One turn moves each row of this set onto another row. After a few examples, where does it send each row asked below?
deku: [ 12  -6   0   2   1  -4  14   8  -2   1   2  -6   3 -11  10 -11  10   3
   6 -16   8   6 -12  11  10]
Tebo: [ 11 -14  -5   2  -3 -12   1  -8   2   3 -11  -2   5  -3 -15  14   3   2
  -5  12  10   9  -6   1   7]
tudon: [ -9   1  -4  -5  -7   4  11  16  -3   3  -9 -14  19  -6  -3   0  12   0
  -8   6  -7  -5  -2   0  13]
zef: [-9  1 -2 -8  4 11 -4 16 -8  6 -9 -6 -7 -4 15 11  9  2 -4  6  2 -3 -8  3
 -6]
gari: [-13   7  -1 -11  -1   7  -5   8 -12   6  -6  -7  -3  -6  11  10  10   1
 -10   6   0  -2  -2  -3  -6]
zomin: [ -9   1   4  -7   1  10  -6   9 -16   4 -10  -4 -10  -5  15   9   9  -4
  -5   5   4   0  -1   0  -5]
ginot: [-18  -8  -2   1 -15   5  13   1   7   2 -11   9   3   4   4  -7  13  -2
  -2  11   8  -6   7   4  15]
nufi: [  4  10  12   7 -12   3   4   4   1  -1   7  -3 -10  10   2   8   3  -9
  -9  -1  -5   5  -3  -7  12]
Dugob: [ -2 -17  -8   0   1  -7   1  -1   6   5   2  -9  22   2   2   2 -13  -6
  10  -4   1  10   1   8   3]
lat: [ 12  -6  -1  -2   9  -6  -4  -3  -2   7 -10 -15  13  -6   6  16  -3 -11
  -3   4   7   8  -2  -2  -8]
dapo: [ 15 -15  -6  12 -10  -4   5 -14   5   9   3  -8  13   8   0   7  -4  -6
   2   1   4  10   3  -9   7]
Tus: [ -3  -6  -7  -3 -16 -10  13 -11  -8  -1 -10  11  -2 -11   0  -7  19   1
   1   1   7  -2 -11   3  -1]
nuse: [ -7  -9 -11  10  -4   1   4   1   1   7  12  -2  -3  -5  25  -7   0  -3
  11  -8   9 -10  -5   3  -3]
letu: [ -1  -3  -7   5 -14 -11   6 -11  -9  -2 -13  14 -10  -5   3  -7  17   3
   0   8   8  -3 -10   1  -1]
vusim: [  7   9 -10  14 -16  -1   2  -6   5   0   4  -3   2   4   7   1   6  -7
   1  -4 -11 -12  -8 -13  -7]
Nisi: [  2  -4  -6  -1 -14  -5   7 -10  -8  -2 -14  11  -9  -4   4  -6  21   5
  -1  -3  10   4 -11   3  -1]
Tamu: [ -2   9  13   2  -8   4  -3   4   0   1  11  -7 -16   3   5  -1   3  -8
 -13   1  -2   5  -3  -1   8]
meto: [-12  -7  -4   7 -18   4  12   3   7   0 -11   8   0  15   0  -9  11   2
  -2   8   5  -2   5   0  14]
naren: [-12   1   0   3 -10   3   6  15  -1   5  -9 -14  16  -9  -2  -5  13  -2
  -4   9  -9  -8  -7   0  14]
mobu: [ -2  -4  -6   3  -5   4   8  19  -8   2 -14 -15  18  -9   2  -2  15  -3
  -7   6  -6  -8  -7   1   8]
Luto: [ -2 -13 -10  -1  12   2  -1 -10  -3  18 -10  -9  18   4   6  10   3  -2
   1   8  -2 -11   2   6   4]
bivi: [  4 -22  -5   0   7  -4  -3  -5   1  14  -7  -1   6   0   6  10   1   2
   6   5  13  12  -7   9  19]
foteb: [ -2  -6  -8  12  -4   6   7   4   6   9   6  -3   2   0  28  -9  -1  -3
  14  -6   5 -11   1   1   1]
rivos: [  2 -12   5   6  -1  -6  14   8  -3   3  11  -5   0 -12   9 -13  15  -2
   3  -8   5   7 -12  11  13]
Mogit: [  2   8  -6  14 -18  -5   3  -6  -2   2  11  -8   2   1   9  -8   5 -10
  -6   0 -11  -7 -13 -11  -3]
Kazi: [  9  -9   0   2  -1   0 -10 -17   5   9  -3  -1  -1   6  13  16   3 -14
  -4  -1  10  12   1  -2   4]
Pefas: [  7 -12   1   0  -2  -8  17   4   0   2   9  -1  -2 -10   5 -11   8  -1
   4 -13   7   2 -12  11  14]
penok: [-11  -9  -5  14  -7   1   6   2  -2  10  11  -5   1  -3  28 -13   3  -5
   8   1   5  -7  -5   2  -3]
fef: [  2   7 -13  17 -21  -1   2  -3  -2   2   5  -7   9  -1  13   2   4  -5
   2   0  -8  -8 -10 -12  -5]
Neru: [-12  -8  -1  13 -13   3  13   7   7   0 -10   6   3   8   5  -8  10  -5
  -2  13   7  -8   6   4  19]
rubot: [  3   9 -11  14 -14  -5   5  -3   1   3  13 -10   5   0   8   1   2  -6
  -3  -7  -8 -11 -12 -11  -3]
nibav: [  7   9  10   1  -5   5   2   7   4  -2   7  -2 -17   7   1  11   4  -3
 -11  -1  -4   3  -3  -2   5]
Gaves: [ -4  -9  -1   3 -14  -8   8  -9 -13   1  -6   8  -8 -13   1  -7  25   2
   0   3   3   1 -13   2   0]
Lepon: [  5 -13 -10  -9   4  -7  -4 -13  -1   9  -3   0  11  -4   8  11   2   0
   2   3   3  11 -17  16   5]
Kar: [  0 -12 -12   8   0  -9  -2 -11  13   0  -3  -1  19   5  -9   7   8  -6
  -6   7  -5  -2   9   4   7]
Siboz: [ -9  -3 -10   2  -6   3  10  20  -1   3 -14 -11  20   0   0  -3  11   2
  -3   6  -9  -6  -8  -1   7]
guz: [ -3 -13 -12   5  -2  -5 -12  -9  10   5 -16   2   7   5  -2  11   2 -11
  -3  16   6  -4   4  -3   4]
vozab: [ -1 -20 -15   9   0 -11  -5  -7   0  10  -6  -4  21  -2   9   5   0  -3
  13   1   7   9  -1  -4   0]
Vopu: [-20  -8   4   8 -17   1   9   1   3   4  -7   6  -4   2   0  -9  14  -3
   1  14   3  -6   5   1  14]
totod: [  1 -17 -10   4 -15   7  -1 -20   2  11   1  -5   9  10   2   8  -9  -5
   2   1   4  -2   4   0   0]
buk: [ 13  -7   0   3   1  -9  10   7  -7  -1   5  -2  -3 -12   3 -10   9   3
   3  -9   3   7 -15   8  15]
vufum: [-13   4   2  -6  -3   9  -8   9 -13   8  -7 -12  -5 -13  12   4   9   0
  -7   9   1  -5  -7   1  -5]
kevib: [  9 -14  -3   1   5   4   0   1   7  15 -10 -14  14   6   4  10  -8 -11
  -3  14   1  -5   4   1  13]
putu: [ -4  12   8   2  -6   4   1   3   3   3  13  -6 -13  10   5   8   1  -5
 -12  -2  -1   1   0  -5   9]
bup: [  5 -14  -3   1  -4  -3   4 -17   7   3   1   4   1   3  -3  13   2   5
  -7  15  11   9   3  12   2]
Bofa: [  1  -7  10  -1  12  -2   2  -5  -1   8  -4 -13   8  -1  -2  18  -4  -3
  -2  -2  13   5   3  11   0]
Veg: [  5  -4  -1   3  -7  -3  -9 -20   4   2  -5  -6   7   3  -5  19   5 -11
  -8 -10   5   5  -7   4   2]
did: [ -6 -10  -8  12  -4   6   0   9   0   6  10  -3  -1  -5  28  -6  -1   0
  13  -3   8  -3   0   5   5]

Veg goes to totod
naren goes to vufum
Where do these go?
gari goes to putu
fef goes to did
bivi goes to Tebo
nibav goes to vusim

